Each path below is one point turned by a fixed rotation once a step. After each direction that follows a path, write how fast that rotation turns it, in deg/step (0 if it stays still).
Each turn is a multiple of 5 degrees from 10 to 175, or 0.
Path 1:
-.04,-.35,.22,.00,-.09,.06,.13,.04,-.20,-.18,-.14,-.25,-.06,.22,.03,-.14,.15,.04,-.20,-.07,-.08
-.07,-.37,.10,-.02,.17,.09,.21,.00,-.07,-.12,-.17,-.10,.18,.18,.19,-.22,.03,-.20,.01,-.02,.18
-.14,-.16,.16,.23,.06,.16,.26,-.09,-.07,-.20,-.01,-.31,.16,.19,.00,.06,.06,-.04,.07,-.21,.12
-.12,-.18,.05,.28,.10,.08,.09,.19,-.01,-.18,.01,-.31,-.09,.14,.11,-.19,.25,-.12,-.17,.00,.12
-.14,-.19,-.01,.20,.11,.18,.23,.06,-.10,.00,-.08,-.19,.08,.10,.47,-.01,.03,-.09,-.05,-.04,-.08
.02,-.25,.19,.16,-.12,.08,.12,.02,-.32,-.01,.04,-.40,.14,.06,.13,-.06,.08,.01,-.13,-.12,-.04
-.04,-.43,.21,.06,.15,.08,.01,.16,-.06,.06,.00,-.20,.15,.07,.15,-.04,.17,-.20,-.10,.10,.18
-.09,-.29,.21,.13,.18,.06,.12,.00,.01,-.15,-.02,-.25,.18,.24,.18,.27,.07,.04,-.02,-.04,-.08
.09,-.23,.17,.22,.02,.03,.05,.02,-.05,-.26,-.02,-.23,.06,.32,.06,-.16,.14,-.04,-.26,.08,-.09
-.13,-.26,.11,.09,.04,.30,.21,-.03,.05,.00,-.07,-.08,.11,.29,.25,-.16,-.04,-.21,-.04,.09,.02
-.22,-.23,.26,.07,-.15,.16,.22,-.05,-.07,-.06,-.07,-.30,.05,.20,.06,-.07,.11,.07,-.03,-.22,-.02
-.10,-.33,.13,.07,.13,.01,.17,.16,-.13,-.15,-.22,-.16,-.05,.10,.09,-.17,.23,-.14,-.15,-.06,.17
Directions:
-.04,.09,-.02,.08,-.10,.09,.01,.00,.04,.06,.03,.01,-.07,.04,.08,-.07,-.01,.01,-.05,.04,-.10	70
.12,.01,-.05,.01,-.03,.01,.03,-.07,-.10,-.01,.02,.00,.11,.01,.01,-.10,-.11,-.05,.02,.02,-.01	95
Path 2:
-.13,.34,-.10,.04,-.18,-.06,.00,.16,-.10,-.07,-.40,.23,-.07,-.18,.07,.07,-.08,-.01,-.14,-.04,.17
-.11,.16,-.14,.02,-.35,-.16,.07,.16,-.22,-.32,-.01,.03,-.16,.09,.01,.04,.08,.08,.04,-.12,.26
-.06,.11,-.27,-.24,-.25,-.20,.18,.08,.01,.01,-.10,.21,-.19,.00,.06,.10,.07,-.08,-.10,.21,.21
-.10,.34,-.11,.06,-.25,.01,-.04,.09,-.07,-.05,-.36,.18,-.05,-.14,.14,.16,-.06,-.01,-.16,-.03,.17
-.13,.12,-.14,-.01,-.28,-.11,.11,.20,-.31,-.27,-.09,.03,-.17,.06,-.03,.02,.07,.07,.07,-.12,.28
-.06,.16,-.25,-.21,-.26,-.28,.16,.11,.07,-.05,-.07,.23,-.19,-.02,.03,.04,.06,-.02,-.12,.20,.17
-.07,.31,-.13,.07,-.30,.02,-.04,.05,-.06,-.08,-.31,.14,-.06,-.10,.19,.26,-.03,-.04,-.13,-.03,.19
-.15,.10,-.16,-.06,-.22,-.09,.13,.20,-.37,-.18,-.16,.07,-.17,.03,-.04,.02,.04,.05,.07,-.09,.32
-.07,.22,-.22,-.16,-.27,-.32,.12,.17,.10,-.11,-.08,.23,-.13,-.02,.03,-.06,.06,.00,-.15,.16,.13
-.04,.27,-.16,.06,-.34,.02,.00,-.02,-.03,-.11,-.23,.11,-.10,-.06,.18,.32,.02,-.08,-.09,.00,.19
-.17,.09,-.17,-.11,-.16,-.08,.12,.16,-.36,-.07,-.22,.11,-.18,-.01,-.03,.01,-.02,.04,.04,-.05,.35
-.08,.26,-.16,-.07,-.27,-.31,.08,.24,.09,-.16,-.08,.22,-.08,-.01,.03,-.08,.09,.05,-.15,.11,.13
Directions:
-.03,-.08,.00,-.05,-.02,-.06,-.06,.05,-.04,.05,.09,-.02,.02,.10,.03,-.07,-.01,.08,.02,.02,.13	120
.04,-.01,-.05,-.04,-.07,-.03,-.01,-.13,.11,.01,.11,.00,-.06,.03,.04,.07,.00,-.04,-.02,.07,.00	110
Path 3:
-.07,-.20,.22,.02,.03,-.08,.30,-.02,-.09,-.24,.11,.11,.01,.19,.01,.26,.07,.04,-.18,-.23,-.02
-.14,-.16,.05,-.13,.08,.12,.03,-.07,.07,-.33,.22,-.14,.12,-.17,.12,.00,.02,-.03,-.10,-.29,-.22
.02,-.23,.17,-.09,-.05,.03,.33,-.04,.10,-.34,.00,.01,-.03,.12,-.01,.11,.21,.25,.05,-.09,-.07
-.13,-.06,.08,-.06,.07,.22,.19,.08,-.07,-.28,.12,-.18,.10,-.04,.16,.09,.00,-.01,-.05,-.39,.17
-.09,-.21,.04,-.22,-.08,.29,.13,.04,.00,-.21,-.11,.05,-.03,-.04,.04,.03,.29,.12,.03,-.15,-.26
-.15,-.13,.06,.09,-.01,.14,.08,.08,.10,-.24,.00,-.02,.08,.04,-.03,.08,.13,.26,.04,-.40,.27
-.18,-.21,.02,-.15,.07,.20,.06,.15,-.18,-.10,-.12,.07,.02,-.07,.04,.22,.27,-.04,-.24,-.24,-.10
-.21,-.18,.07,.03,-.01,.07,-.13,-.04,.13,-.12,.12,.08,-.05,-.16,-.04,.11,.23,.29,.11,-.34,-.05
.00,-.25,.13,-.06,.24,-.15,.07,.11,-.09,-.13,-.14,.05,.06,.02,.01,.24,.24,.09,-.18,-.28,.10
-.19,.00,.14,-.10,.13,.03,.02,.01,.05,-.04,.27,-.01,-.09,-.28,.16,.18,.25,.09,-.05,-.28,-.15
.15,-.20,.23,-.11,.12,-.15,.07,-.01,.08,-.12,-.09,.11,.11,.09,.08,.07,.22,.17,.12,-.35,-.13
-.10,.12,.13,-.02,.15,-.03,.24,.12,.14,-.14,.12,-.05,.05,-.16,.21,.00,.23,.06,-.26,-.32,.06
Directions:
-.01,.01,.07,.04,-.12,.01,.03,-.03,.04,.05,.07,.05,-.06,.05,-.02,.09,.03,.07,.13,.03,.00	145
-.03,-.02,-.13,-.05,-.11,-.14,.06,.00,-.02,.07,-.02,-.03,-.03,-.03,-.02,-.04,-.02,-.06,.05,-.02,.03	0
.04,-.05,.01,.00,-.05,.02,-.11,.02,.10,.01,.02,-.10,.13,-.03,.03,.07,.00,-.08,.05,-.02,.04	175
Path 4:
-.31,-.12,.01,.05,-.18,.25,-.09,-.26,-.10,.20,-.13,.19,-.14,-.08,-.08,.14,.02,.13,-.12,-.12,-.10
-.20,-.14,-.03,.10,-.11,.10,-.25,.04,-.11,.05,-.26,.39,-.16,-.15,.01,.08,-.15,-.05,-.08,.00,-.11
-.11,-.16,-.18,-.05,.04,.23,-.16,.05,-.09,.16,-.07,.46,-.01,-.01,-.04,-.22,.04,.04,.02,-.07,-.20
-.33,-.21,-.09,.04,-.05,.05,-.14,-.15,-.17,.13,.07,.28,.10,.03,-.01,-.04,.22,-.02,-.20,-.06,-.19
-.42,-.13,-.16,.12,-.23,.06,.04,.10,-.05,.04,.02,.30,-.05,-.21,-.06,.09,.07,.07,-.11,.04,-.12
-.20,-.05,-.12,-.05,-.11,.20,-.02,.05,-.18,.23,-.25,.22,-.02,-.21,-.18,.01,-.02,.14,-.07,-.24,-.10
-.17,-.15,-.12,.00,-.02,.08,-.26,-.03,-.11,.17,-.21,.33,.20,-.03,.14,.09,-.10,.02,-.17,-.14,-.12
-.28,-.16,-.15,.05,-.12,.29,-.10,-.11,.13,.16,.03,.39,.01,.04,.11,-.01,.00,.15,.00,.04,-.12
-.31,-.16,.02,.06,-.13,.21,-.10,-.24,-.16,.14,-.08,.25,-.23,-.06,-.12,.02,.10,.02,-.11,-.06,-.14
-.25,-.14,-.08,.08,-.09,.01,-.18,.13,-.19,.01,-.18,.40,-.12,-.20,-.06,.01,-.05,-.11,-.10,.00,-.14
-.16,-.14,-.24,-.08,.01,.17,-.08,.14,-.11,.18,-.03,.40,.11,-.07,-.09,-.20,.09,.07,-.02,-.15,-.19
-.34,-.18,-.13,.03,-.12,.06,-.09,-.15,-.13,.19,.04,.22,.21,-.02,.03,.08,.18,.05,-.23,-.13,-.16
Directions:
-.03,.00,-.05,.06,-.04,-.05,-.01,.12,.09,-.08,.02,.07,.01,-.03,.09,.03,-.07,-.02,.02,.11,.01	135
-.10,.00,-.04,.07,.07,.05,.01,-.10,.02,-.02,-.01,.02,.04,-.11,-.01,-.08,-.08,-.04,-.02,-.04,-.08	0
Path 5:
-.27,.02,.36,.01,-.10,-.09,-.10,.03,-.16,-.04,-.25,.17,.11,-.25,.12,.04,.09,-.01,.29,-.23,.03
-.13,-.06,.31,.04,-.31,-.06,.00,.10,.04,-.10,-.20,.16,.21,-.26,.32,.09,.05,-.02,.06,-.13,-.13
-.09,.17,.28,-.16,-.28,.00,-.02,.01,-.21,-.24,-.28,.18,.21,-.14,.10,.14,.05,-.02,.16,-.05,-.14
-.25,.03,.34,-.06,-.09,-.12,-.06,-.01,-.13,-.02,-.25,.12,.14,-.21,.11,.04,.11,-.04,.33,-.26,-.04
-.14,-.07,.28,.01,-.29,-.16,.03,.12,.03,-.12,-.14,.20,.26,-.22,.33,.07,.07,-.04,.08,-.15,-.12
-.06,.19,.28,-.21,-.32,-.06,.00,.01,-.17,-.21,-.23,.21,.19,-.14,.12,.09,-.02,-.07,.16,-.08,-.08
-.20,.05,.32,-.13,-.12,-.16,.04,-.03,-.09,.02,-.23,.08,.14,-.21,.13,.05,.12,-.05,.34,-.28,-.11
-.16,-.06,.28,-.03,-.25,-.23,.09,.12,.00,-.11,-.08,.25,.27,-.13,.31,.07,.10,-.01,.12,-.14,-.12
-.03,.19,.31,-.22,-.35,-.12,.03,.00,-.14,-.16,-.20,.26,.14,-.12,.13,.04,-.04,-.10,.18,-.09,-.01
-.13,.05,.32,-.20,-.16,-.14,.11,-.07,-.03,.07,-.26,.06,.11,-.16,.14,.06,.14,-.05,.32,-.27,-.16
-.17,-.03,.27,-.06,-.22,-.26,.16,.11,-.04,-.09,-.08,.28,.24,-.04,.28,.10,.18,.03,.14,-.14,-.12
-.03,.16,.32,-.21,-.34,-.15,.07,.01,-.14,-.09,-.16,.31,.07,-.07,.16,.00,-.03,-.10,.19,-.11,.08
Directions:
.10,.01,.02,.00,-.13,.03,-.02,.01,.07,.00,.00,.03,-.03,-.06,.07,-.04,-.12,-.06,-.08,.04,.05	110
.02,.01,-.05,.00,-.05,.00,.04,.06,-.03,-.12,.04,.06,.09,.08,.02,.06,.03,.05,-.09,.09,-.06	125
Path 6:
-.08,-.08,.20,-.08,-.10,.23,-.12,.19,.10,.30,.11,-.03,.04,-.15,.14,.14,.02,.26,-.30,.01,-.08
-.09,-.25,.20,.18,-.16,-.01,-.05,.13,.00,-.11,.22,.33,.14,-.06,.22,-.03,-.13,.09,-.19,.09,.03
-.20,-.18,.01,-.05,.07,.04,-.27,.01,.12,.32,.15,.07,.13,-.22,.28,.15,.04,-.09,-.12,-.01,.14
.20,-.23,.11,.03,-.05,.29,-.16,.08,.17,.00,.23,.22,.05,-.14,-.03,.05,.03,.03,-.34,.07,.07
-.02,-.22,.02,-.17,-.04,-.04,-.01,-.05,-.04,.05,.08,.22,.27,-.07,.31,-.06,-.05,-.25,-.26,.05,.20
.02,-.02,.12,-.26,-.08,.14,-.17,.11,.17,.27,.04,-.05,.08,-.09,.01,.05,.09,.03,-.46,.05,.11
-.01,-.03,.13,-.02,-.19,-.05,.02,.15,.04,-.11,.11,.37,.14,.10,.10,-.05,-.14,.04,-.40,.12,.16
-.38,.04,-.03,-.15,.00,-.07,-.19,.09,.06,.28,.01,.18,.09,-.09,.13,.10,-.01,-.08,-.29,-.03,.21
.04,-.01,-.02,.11,-.05,.18,-.11,.20,.12,.03,.16,.30,-.08,-.10,-.19,.12,-.04,.06,-.39,-.02,.16
-.14,-.13,-.14,-.06,.04,.01,.10,.06,-.13,.02,.03,.42,.16,-.13,.15,.02,-.05,-.22,-.21,-.11,.23
-.01,-.06,-.02,-.18,.00,.15,.02,.19,-.02,.30,-.01,.01,.00,-.33,-.11,.11,.11,-.01,-.40,-.14,.11
.11,-.07,.07,.00,-.16,.04,.27,.27,-.13,-.04,.03,.34,.18,-.07,.08,.02,-.08,.11,-.33,-.02,.07
Directions:
-.06,.05,-.08,-.07,.07,.02,.02,-.03,.00,.08,-.04,.02,.08,.05,.14,.06,.00,-.02,.07,-.02,.02	145
Path 7:
.01,.17,.01,.03,.08,-.23,-.04,.14,-.07,.30,-.10,.27,-.01,-.19,.33,.02,-.14,.02,.05,-.07,-.11
-.15,.06,.04,-.20,.09,-.12,-.05,.10,-.22,.23,-.10,.14,-.11,-.20,.26,.09,-.20,.03,-.02,-.11,-.21
-.13,-.01,.13,-.24,.18,-.06,.09,.00,-.11,.03,-.08,.12,-.14,-.27,.20,.24,-.10,.09,.06,-.21,-.15
.04,.06,.15,-.02,.12,-.06,.20,.10,.08,-.03,-.01,.17,-.05,-.33,.26,.22,-.06,.09,.10,-.22,-.10
.07,.14,.07,.08,-.02,-.08,.09,.29,.03,.07,.03,.19,-.06,-.23,.31,.12,-.10,.11,.02,-.05,-.26
-.10,.09,.02,-.08,.05,-.09,.04,.22,-.11,.13,-.01,.16,-.09,-.10,.22,.20,-.12,.18,.00,.12,-.37
-.21,.00,-.02,-.15,.22,-.05,.17,-.03,-.05,.08,-.02,.21,-.07,-.12,.19,.29,-.04,.22,.05,.08,-.24
-.12,.11,-.09,.03,.20,-.02,.22,-.10,.10,.12,.00,.25,-.06,-.23,.32,.19,.02,.17,.07,-.09,-.07
-.03,.21,-.12,.17,.06,-.03,.03,.07,-.01,.16,-.03,.18,-.15,-.18,.42,.07,-.03,.14,.01,-.15,-.14
-.08,.15,.00,.04,.12,-.10,-.16,.11,-.18,.16,-.14,.16,-.25,-.03,.29,.13,-.07,.18,.04,-.08,-.22
-.09,.06,.13,-.13,.25,-.20,-.03,.00,-.15,.15,-.18,.24,-.13,-.09,.17,.23,-.07,.14,.15,-.05,-.12
-.04,.07,.08,-.11,.18,-.20,.13,-.01,.01,.19,-.08,.28,.04,-.27,.25,.15,-.11,.02,.11,-.12,-.01
Directions:
.07,-.08,-.06,.08,.00,-.06,.03,-.04,-.13,.01,.01,-.08,.01,-.06,.05,.11,.00,-.03,.01,.04,.01	0
-.11,-.03,-.08,-.12,.01,.02,.07,-.09,-.01,.09,.02,.00,.08,-.05,.00,-.03,-.05,-.06,-.06,.03,.01	70
.08,.07,-.05,.11,-.07,-.02,.03,.05,.08,.06,.04,.03,.07,-.06,.08,-.08,-.01,-.05,-.02,-.02,.04	90
Path 8:
.13,-.18,-.10,.18,-.17,.07,-.33,-.02,.04,.12,.11,-.28,-.12,-.05,-.04,-.11,.13,.01,.13,-.12,-.22
-.04,-.13,-.11,.09,-.31,.01,-.37,-.01,-.06,.14,.16,-.22,-.04,.12,.04,-.11,-.03,.05,-.01,-.27,.10
.09,-.14,-.02,.09,-.14,.01,-.38,-.03,.11,.22,.10,-.30,.13,-.01,.03,-.18,.01,.19,-.06,.02,-.13
.09,-.11,-.08,.00,-.15,-.09,-.45,-.08,.22,.16,.06,-.09,.08,.04,.09,.01,.02,.12,.00,-.22,.18
.20,-.17,-.08,.14,-.11,-.02,-.33,-.06,.23,.18,.05,-.21,.07,-.12,.02,.05,.13,.08,.21,-.09,-.16
-.02,-.20,-.18,.11,-.23,-.10,-.30,-.05,.06,.07,.11,-.19,-.04,.01,.03,.03,.06,-.01,.18,-.35,.06
-.01,-.19,-.05,.20,-.22,-.06,-.21,.00,-.01,.19,.09,-.38,.12,-.02,.01,-.15,.04,.14,.12,-.08,-.18
-.06,-.20,-.08,.02,-.15,-.21,-.33,-.02,.08,.13,.05,-.26,.10,.08,.11,-.13,-.03,.16,-.04,-.23,.16
.23,-.17,.03,.10,-.13,-.14,-.28,.02,.18,.22,-.03,-.24,.19,-.09,.07,-.09,.09,.20,.08,-.03,-.02
.15,-.22,-.12,.04,-.06,-.22,-.33,-.02,.19,.06,-.03,-.16,-.01,-.05,.08,.02,.14,.03,.13,-.30,.17
.22,-.19,-.04,.23,-.20,-.07,-.17,.06,.01,.14,.00,-.29,-.02,-.11,.02,-.04,.16,.05,.26,-.18,-.11
-.02,-.24,-.11,.10,-.15,-.16,-.25,.05,-.07,.04,.03,-.31,-.11,.04,.04,-.18,.08,.03,.02,-.28,.09
Directions:
.10,.05,.06,.06,-.08,.06,.07,.04,-.02,.09,.00,-.02,.08,-.05,-.01,.01,.00,.05,.06,.08,-.09	175
.02,-.03,-.05,.05,-.02,.02,.04,-.01,-.01,-.05,.01,.01,-.10,-.05,-.04,.09,.07,-.10,.13,-.08,-.05	70
Path 9:
-.36,.07,-.08,.26,-.05,-.13,-.08,.22,.02,.10,.16,-.12,-.16,-.04,.06,.04,.03,.18,-.26,-.13,.05
-.38,-.05,-.09,.38,-.05,-.15,-.11,.17,.04,.01,.19,-.09,-.08,.06,.07,-.08,-.03,.09,-.20,-.09,.02
-.28,-.20,-.18,.34,.03,-.09,-.15,.12,-.01,-.06,.24,-.01,-.09,.13,.05,-.06,-.07,-.01,-.22,-.14,.05
-.19,-.16,-.28,.19,.08,-.02,-.13,.13,-.04,.01,.28,.03,-.14,.14,.07,.03,-.05,.03,-.27,-.24,.09
-.20,-.01,-.26,.10,.02,-.03,-.12,.18,-.05,.10,.26,-.02,-.15,.07,.08,.12,.01,.13,-.32,-.26,.11
-.30,.09,-.16,.16,-.07,-.11,-.12,.26,-.01,.13,.19,-.10,-.10,.01,.06,.08,.03,.19,-.28,-.17,.07
-.37,.01,-.10,.31,-.07,-.19,-.15,.25,.02,.06,.14,-.14,-.08,.02,.01,.00,.02,.14,-.21,-.08,.05
-.33,-.17,-.14,.39,.00,-.14,-.16,.16,.03,-.03,.18,-.09,-.13,.08,.00,-.04,-.01,.02,-.19,-.09,.05
-.25,-.21,-.20,.31,.09,-.04,-.12,.09,-.02,-.05,.25,-.01,-.18,.10,.07,.00,-.03,.00,-.26,-.19,.08
-.21,-.07,-.24,.16,.06,.02,-.07,.10,-.05,.06,.29,.02,-.15,.08,.13,.04,-.05,.09,-.32,-.27,.07
-.26,.08,-.22,.12,-.03,-.06,-.10,.22,-.05,.14,.26,-.03,-.08,.08,.10,.05,-.03,.19,-.32,-.22,.07
-.31,.06,-.17,.21,-.10,-.18,-.18,.29,-.01,.10,.19,-.10,-.03,.07,.01,.05,.01,.17,-.23,-.11,.06
Directions:
.01,.05,.01,-.07,.06,.09,.08,-.04,-.01,.05,.00,.01,-.12,-.09,.06,.06,.02,.03,-.08,-.07,.01	70
-.03,-.07,.05,.10,.05,.06,.07,-.09,.01,-.05,.04,.05,-.01,.02,.09,-.11,-.07,-.06,-.01,.00,-.04	60
